Rotation paths and how fast each direction turns (deg/step):
Each turn is a multiple of 5 degrees from 10 to 175, or 0.
Each row of a path follows its step; steps can be skipped.
path 1
step 3: [  5   4  -1  39  13 -14   3   6 -15  13 -20   0  15 -22   7 -13  -8 -21
 -14   9 -11  23   2  14  -8 -10   3  22   1 -11  -8   8  22  14   0  -6
  -6  10  16 -14  -2   0  14  -3  29  11  -3  15  14  -1  37  -4  11   4
 -18  24 -11  -3 -26 -29 -15  13  -8  -9 -22  25   2  -5 -11   6   3 -19
   0  -8   5 -19  22 -20   8  18  17 -22  23]
step 17: [ 11  20  13   3   9 -16  13 -21 -28  23  -1   7 -22   4  -5   5  -1 -16
  -2  24  12   0  34  17  11  38   6   2  29 -22  20   5  -8 -25  16  15
   0   6  -2   2   7 -10   4   4 -18   5  11  22  -1  10   9  -3  -6  34
   3 -16  -3   0 -18 -29   3  14 -24  -1  17 -25  -4 -18  12  10  -8  -7
   4 -16   3   6  24   7  -6  16   9 -10   6]
step 19: [-19  36   6  19  17 -16  10  -3  -2  22 -18  -5  -7  14  19 -16 -13 -25
  -3  -7   5  16   9  12  20  -7  15  13  23 -28  11   8   5   6   5  34
  -4  30  11 -22  -8   2  -1  16  -7   0   6  -1  27 -15  26  10   4 -10
   5  -1 -20   6 -15 -16  -4  29  -7 -10   4 -16  19  -8   8  -2  -9 -13
   5  -5  -6  -5   0   9  20  24   9 -31  -3]
step 21: [ -2  32  20   8   6 -25  -6  10 -22  16  -6   4 -21 -26 -12  -8  -9 -11
 -10   3  25  15  30   6  27  -5  -8  21  24   1  17  -3   6   3   2   8
  -7   5  -5   1  13 -10  13   9 -12  17 -27  15   7 -17   0  16 -24 -21
 -23 -17  -5  -3 -18 -14 -39  17  -1   6 -11  14  10   0   9  10 -16 -21
  -4 -12  13  -2   8 -12  12  26  12   3   6]
step 22: [ 13  14  13  13  23   4 -15 -13 -31 -15  -3   0  -4 -21 -10  -3 -15 -35
  -4   8  -2  44  12  -3  -9  -9 -17 -14  10 -10  20  -7 -22   6   8   5
  11  12  39   3 -12 -21  10   2 -10  12  -4   1   2 -22  27   0   9  25
 -11  -3  -6  13 -12  -1  12   1   6   5  -7  -3  12 -15  -9   0 -20  -9
  -3   4  -7 -22  23 -40   6  17  12  -5   7]
step 26: [  5  19  10   3   9 -13 -21 -16 -17  24 -44  -7   6  -7  -3 -28 -18 -18
   1  -4 -24  26  -2  18  17  16  -5  11 -11 -15  17  17  22   2   4  13
   6 -12  15  11   5  -2   8  -4   0   6  -5   4  -4   0  30  -9  -3  10
  -7   6   6 -21  17 -33  12  36 -12   6 -10   7  15  -4  -7  12   1   2
  -5 -24 -10 -25   6 -27   7   8  10  -9  18]
step 28: [-10  14   8  -6  34  -6 -12  -2  -3  35 -24 -11   4 -19  -1  13  11 -14
  -5 -21   8  19   8  25  11  11 -16 -13  13   2  26 -11   0 -13  20   4
   7   1  20 -22 -18   4 -11  10  -7  -5 -16  14   0   7  23  25   8  -3
 -15 -31   8 -11   5 -10  -1   8 -33   8   5   2  -3   5 -28   7 -13 -10
 -22   1 -15 -10  -3 -24  -2  20  15   9  33]
step 30: [ 12  17  16   2   8  -7   6 -10 -36  43 -16  -5   8  -2  -9  24  15  -8
 -22  21   0  16   4  12  -3  28  20   9  12  -6   9  -9  25 -21   7   6
   7   8   2 -24   5 -20 -18  15  -1   9  -8  16 -19  11  33  -6  -2   6
  -8   0 -23  -8   2 -23  10 -15 -10  14  -6  10   9 -18   5  -5 -34  -9
  13  -8 -16  -8  11  -4   5   3  24  -5  12]
[ 5  1 -8  1 -3 -3  0 -1  3  1  2 -9  0  1 -1 -4  2  2 -2 -1  6  4  2 -2
  1  3  1  3 -3 -3 -3  4  7  1  1  0  7  3  0  4  4 -4  2 -3  3 -4  7  4
 -1  4  6 -7  0  2  1  3 -4 -5  2  3  2 -1  2  0  1  0  0 -1 -2  5 -1  0
 -1 -5  2 -5  5  7 -2 -3  3 -4 -3]	110
[ 5 -1  0  1  1 -3  2 -5  9  1 -1 -1 -3 -2 -6 -1  1  5 -4  3 -1  2 -3 -2
  2 -1  6  0 -4 -2  0 -4  2 -8 -2  1  3 -2 -1  1  1 -4  2  0 -9 -2  2  0
 -4 -5  5 10  6 -5  5 -3  1  3  2 -5  2  2 -3 -1  0  0 -2  1  6 -3  1 -3
 -1  0  1  2  2  0  2  2  3 -2  4]	170
[-2  2  0  2 -3  0  3  0 -5 -2  7  6 -1  3  0  3  4 -5  1  3  0 -2  0 -1
  1  1  4 -4 -2  5  2 -4 -2  2  9 -1 -1  1  0 -5  1  1 -4 -5 -3 -3  8  1
  3  3 -1  3  6 -5  6  3 -4 -4  0  0  7 -1 -5  1  4 -1 -1  1 -6  0 -3 -3
 -3  4  0 -3 -2  3 -4  6  2 -2  2]	65
[ 0 -2  4 -1  2 -2  0  0 -8 -6  1 -4 -4 -5  0 -3 -2 -5 -3 -1 -3 -7 -3  0
  3 -6 -4 -1  0  0 -2 -1  5  0 -1 -6 -1 11  2  2  4 -1  9  0  0  1 -1 -6
  3 -1  5  3  1  2  2 -2 -2 -6  2  2 -1  2 -5  2 -3  2 -1 -5  0  2  0  3
 -7  1 -1  5  1  2  1  2 -2  1 -5]	20
[ 4 -1  1 -6 -3  0  0  1 -1 -1  6 -3 -1 -3  3 -1  3 -1  4  3 -2 -5 -1  5
  6  9  0  7  1 -1 -1 -7  0 -3  1  2  4 -1  0  0  1  4 -7 -5  0  3 -5 -6
  2 -2  3  0  2  2  2  0  4  5  0  5 -9 -1  1  4  4  4 -2 -2  3 -3  1 -2
 -3 -1  0 -5  1 -1 -2  0  6 -1 -3]	110
[ 10  -8  -3   3  -1   6  -2  -1   3  -2  -2  -3   1  -2   2   1   3   0
   1   0  -6  -1  -2  -8  -2   0   2  -2   0   1  -1  -2  -2   3   3  -2
   1   2   4  -4   0   1   2  -4   4  -1   3   0   0  -3   1  -3  -4   3
  -6  -1   1   4   0  -4   4   3  -3   3  -8  -1  -4   2  -4  -2  -1   0
  -3  -2  -2  -4  -3 -10  -1   1   3  -2   2]	170
[-6  3 -1  5  0  2 -3  2  5  4  0 -5 -1 -7  1  3  1  0  1 -4 -1 -4 -2  0
  0 -6  1 -2 -4 -2 -4  2 -5 -3  0 -4  5 -4 -3 -5  0  1  1 -2  4 -1 -1 -5
  4  4  7 -3  2  1  1 -4  0  6  0 -3 -5  0 -8 -2  4 -1 -1  2 -5  0 -1 -5
  6  5  1  0  1  2  2  0 -6 -5 -4]	90
